In the rows, zero is written as 128.
One turn moves every row onto another: examples first, then more rows asked:
q_755: [164 127 104 137 139 145 128 161 113 130 120 120 132 130 139 141 127 105
 150  89 126 117]
q_453: [168 113  96 137 130 133 120 134 129 128 149 114 114 141 141 156  95 108
 145  99 123 112]
q_118: [153 138  99 137 134 149 116 161  99 124 124 114 140 132 143 135 128 112
 155 100 138 114]
q_718: [156 129  86 128 122 121 111 123 131 122 125 113 150 123 150 136 109 103
 136 106 127 114]
q_77: [174 113  96 128 113 115 131 149 120 117 138 118 112 135 145 146  98 114
 132 102 116 117]
q_622: [147 119 122 132 119 115 104 138  95 114 141 114 128 129 147 142 102 118
 154 104 152 122]
q_602: [154 127  93 124 120 116 113 126 133 122 121 115 148 117 149 134 112 100
 136  97 126 120]
q_94: [163 137 104 138 135 153 112 108 105 119 136 116  93 123 151 151 104 112
 152  93 124 117]
q_801: [167 126 108 139 130 141 130 166 105 126 112 120 139 132 140 140 127 114
 148  96 123 114]
q_904: [151 135 103 140 147 132  87 154 112 143 124 110 123 123 150 140 100 133
 149 109 136 118]
q_921: [157 133  90 135 148 135  96 157 125 145 127 111 112 121 150 139 102 124
 141 101 126 119]
q_488: [157 120 108 127 121 112 113 124 128 123 114 117 153 115 147 136 112 102
 137  96 128 121]
q_420: [164 127  96 130 141 124 107 166 124 143 120 115 111 116 148 137 105 123
 133  94 118 124]
q_60: [155 133  99 137 140 152 120 159 111 129 126 116 133 131 141 139 128 104
 152  91 134 115]
q_428: [144 131 119 149 107 132 121 129  89 137 119 116 103 123 149 125 116 124
 145 118 152 130]
q_694: [175 131 101 131 125 140 124 120 107 116 128 119  88 120 154 150 107 114
 139  88 109 117]
q_687: [149 119 109 120 120 147 115  97 113 133 111 115  99 126 162 133 106 118
 146 103 148 118]
q_35: [158 128  94 134 124 120 107 119 127 126 117 113 156 126 149 139 108 108
 139 113 128 112]
q_431: [157 125 112 146 100 125 137 138  97 135 111 119  96 123 150 125 116 123
 132 117 135 128]
q_579: [141 130 113 153 119 147 115 119 108 146 131 115  98 128 147 133 114 115
 152 111 156 126]
q_304: [162 119 101 119 109 141 132 110 116 131 103 117  94 125 164 131 106 122
 134 103 132 116]
q_774: [154 139 120 137 130 143 105 108  88 113 130 114 103 121 157 147 107 120
 157 101 136 119]
q_834: [167 121 103 148 107 136 140 134 118 145 119 120  87 125 146 131 113 115
 133 107 125 124]
q_392: [173 129 111 128 116 127 131 126  91 108 117 121  91 114 158 142 110 120
 138  95 114 122]
q_204: [154 128 114 138 139 120  95 159 104 139 110 114 124 118 152 135 102 138
 143 110 134 123]
q_992: [152 116 115 140 133 134 102 126 116 126 151 113 122 138 142 154  98 112
 159 101 145 115]
q_804: [159 133 104 140 130 142 125 164  95 121 115 116 142 135 145 138 126 118
 151 105 130 113]
q_908: [160 135 122 130 120 129 115 120  77 104 117 118 103 115 160 141 109 126
 147 101 128 122]
q_878: [163 125 111 130 136 114 104 168 112 139 110 117 118 113 153 134 105 130
 135  99 122 127]
q_925: [153 121 106 116 106 135 127 110 106 126 102 116  99 122 168 127 107 125
 136 106 139 119]
q_531: [158 123 108 133 123 114 109 120 126 124 112 115 157 124 147 140 108 108
 139 106 129 115]
q_142: [158 118 105 123 118 148 123 101 120 135 108 117  95 127 161 137 104 118
 141 101 137 115]
q_299: [161 117 111 126 105 104 124 152  99 107 133 117 122 127 151 139 102 120
 138 104 135 123]
q_539: [148 123 111 117 112 139 118 106 106 128 105 116 101 124 166 128 108 123
 141 105 151 119]
q_777: [156 125 102 151 122 149 128 122 122 152 130 118  88 131 143 135 112 109
 144 104 137 122]

q_304 turns into q_142
q_94 turns into q_774
q_299 turns into q_77
And these:
q_921 turns into q_904
q_118 turns into q_804
q_428 turns into q_431
q_488 turns into q_602

